[[ 42.5  56.8 -40.2  12.7 -33.4  -8.8]
 [ 44.3   5.2  -0.6 -25.2  31.6  66.1]
 [-49.4  18.8  31.0 -16.4 -33.0 -18.9]
 [ 16.7 -13.7  20.1 -21.0  37.9  68.1]
 [ 66.6  -8.8 -29.5  -4.0  12.6   9.8]
 [ -2.1 -31.1  23.5 -24.4 -17.0 -13.4]
 [-10.0  43.8 -27.3  32.5 -18.3 -42.6]
 [ 19.2  44.9 -35.4  20.9 -35.8 -36.6]
 [-36.3   0.4  -2.4  75.6  67.7  29.0]
 [-37.7  43.7  -3.9  42.3   3.8   1.9]]
=>
[[ 66.6  -8.8 -29.5  -4.0  12.6   9.8]
 [ 44.3   5.2  -0.6 -25.2  31.6  66.1]
 [ 42.5  56.8 -40.2  12.7 -33.4  -8.8]
 [ 19.2  44.9 -35.4  20.9 -35.8 -36.6]
 [ 16.7 -13.7  20.1 -21.0  37.9  68.1]
 [ -2.1 -31.1  23.5 -24.4 -17.0 -13.4]
 [-10.0  43.8 -27.3  32.5 -18.3 -42.6]
 [-36.3   0.4  -2.4  75.6  67.7  29.0]
 [-37.7  43.7  -3.9  42.3   3.8   1.9]
 [-49.4  18.8  31.0 -16.4 -33.0 -18.9]]

[[ 58.0 -12.7   6.7 -37.3  18.7  -9.0  41.7  -3.8 -23.8 -13.8  63.7 -46.7
    8.1  -1.8]
 [ 60.5 -14.4   6.7 -37.6  19.4  -9.6  43.9  -3.8 -24.5 -15.2  66.9 -49.2
    8.1  -2.8]
 [  6.2  -1.2   3.1 -11.9   6.3  -6.7   4.9  -3.8  -8.8  -2.6  10.1  -6.4
    4.1   0.3]
 [ 54.0 -12.5   6.7 -37.1  17.0  -8.3  39.3  -3.8 -22.4 -13.1  59.5 -43.5
    8.1  -1.7]]
=>
[[ 60.5 -14.4   6.7 -37.6  19.4  -9.6  43.9  -3.8 -24.5 -15.2  66.9 -49.2
    8.1  -2.8]
 [ 58.0 -12.7   6.7 -37.3  18.7  -9.0  41.7  -3.8 -23.8 -13.8  63.7 -46.7
    8.1  -1.8]
 [ 54.0 -12.5   6.7 -37.1  17.0  -8.3  39.3  -3.8 -22.4 -13.1  59.5 -43.5
    8.1  -1.7]
 [  6.2  -1.2   3.1 -11.9   6.3  -6.7   4.9  -3.8  -8.8  -2.6  10.1  -6.4
    4.1   0.3]]

[[-14.4  -7.5   2.2 -39.1 -20.5  -8.4  32.5  -4.8]
 [-15.9 -43.2  -4.9  -6.0   9.1  -8.5  16.8  -8.2]
 [-21.0 -10.7  -5.2 -30.6  41.4  -9.6 -34.5   8.0]
 [ 24.1  40.5  -7.8  -5.1  46.5  18.0 -32.4   6.6]
 [ -0.4 -18.6  18.4  17.1 -17.4 -38.7   0.3 -21.7]
 [ 17.8  22.9   5.6  57.4 -21.7 -16.3  -9.6   5.0]
 [ -5.5  15.6  18.8  41.0 -33.1  16.2  26.8  -8.9]
 [ 14.5  25.7 -13.4 -30.0   9.3  46.8  -3.2  10.7]]
=>
[[ 24.1  40.5  -7.8  -5.1  46.5  18.0 -32.4   6.6]
 [ 17.8  22.9   5.6  57.4 -21.7 -16.3  -9.6   5.0]
 [ 14.5  25.7 -13.4 -30.0   9.3  46.8  -3.2  10.7]
 [ -0.4 -18.6  18.4  17.1 -17.4 -38.7   0.3 -21.7]
 [ -5.5  15.6  18.8  41.0 -33.1  16.2  26.8  -8.9]
 [-14.4  -7.5   2.2 -39.1 -20.5  -8.4  32.5  -4.8]
 [-15.9 -43.2  -4.9  -6.0   9.1  -8.5  16.8  -8.2]
 [-21.0 -10.7  -5.2 -30.6  41.4  -9.6 -34.5   8.0]]

[[ 27.2  17.6  24.9  27.2  24.6]
 [ 41.1  34.8  56.0  50.6 -21.1]]
=>
[[ 41.1  34.8  56.0  50.6 -21.1]
 [ 27.2  17.6  24.9  27.2  24.6]]

[[ 56.5  44.2 -12.0 -22.7   8.5  27.7   5.7]
 [ 52.6  56.6  -7.4 -26.4 -12.0   2.3 -10.9]
 [ -1.9  -8.7  53.2 -12.0   9.9 -26.7  -1.9]
 [-51.8 -43.7 -22.8  49.8 -36.4  -2.4  34.3]
 [ 14.2  -2.1  29.5 -34.6  60.8   7.5 -29.1]
 [  8.8  -8.1 -23.9   8.1  18.6  41.2  22.4]
 [  8.4  -2.7  -2.4  19.4 -20.7  14.5  43.5]]
=>
[[ 56.5  44.2 -12.0 -22.7   8.5  27.7   5.7]
 [ 52.6  56.6  -7.4 -26.4 -12.0   2.3 -10.9]
 [ 14.2  -2.1  29.5 -34.6  60.8   7.5 -29.1]
 [  8.8  -8.1 -23.9   8.1  18.6  41.2  22.4]
 [  8.4  -2.7  -2.4  19.4 -20.7  14.5  43.5]
 [ -1.9  -8.7  53.2 -12.0   9.9 -26.7  -1.9]
 [-51.8 -43.7 -22.8  49.8 -36.4  -2.4  34.3]]

[[  6.2 -32.6  33.6]
 [-41.9  56.3  25.6]
 [-46.1  35.3  -8.6]
 [-44.9  36.7  -5.7]
 [ 18.0 -21.5 -38.9]
 [-46.9  43.7 -16.9]
 [ 17.5 -28.6 -22.5]
 [ 32.5  42.9  48.4]
 [ 18.3  57.3  57.3]
 [ 30.9 -33.9 -36.8]
 [ 10.5 -34.5  35.8]
 [ 20.8 -41.2  31.2]]
=>
[[ 32.5  42.9  48.4]
 [ 30.9 -33.9 -36.8]
 [ 20.8 -41.2  31.2]
 [ 18.3  57.3  57.3]
 [ 18.0 -21.5 -38.9]
 [ 17.5 -28.6 -22.5]
 [ 10.5 -34.5  35.8]
 [  6.2 -32.6  33.6]
 [-41.9  56.3  25.6]
 [-44.9  36.7  -5.7]
 [-46.1  35.3  -8.6]
 [-46.9  43.7 -16.9]]
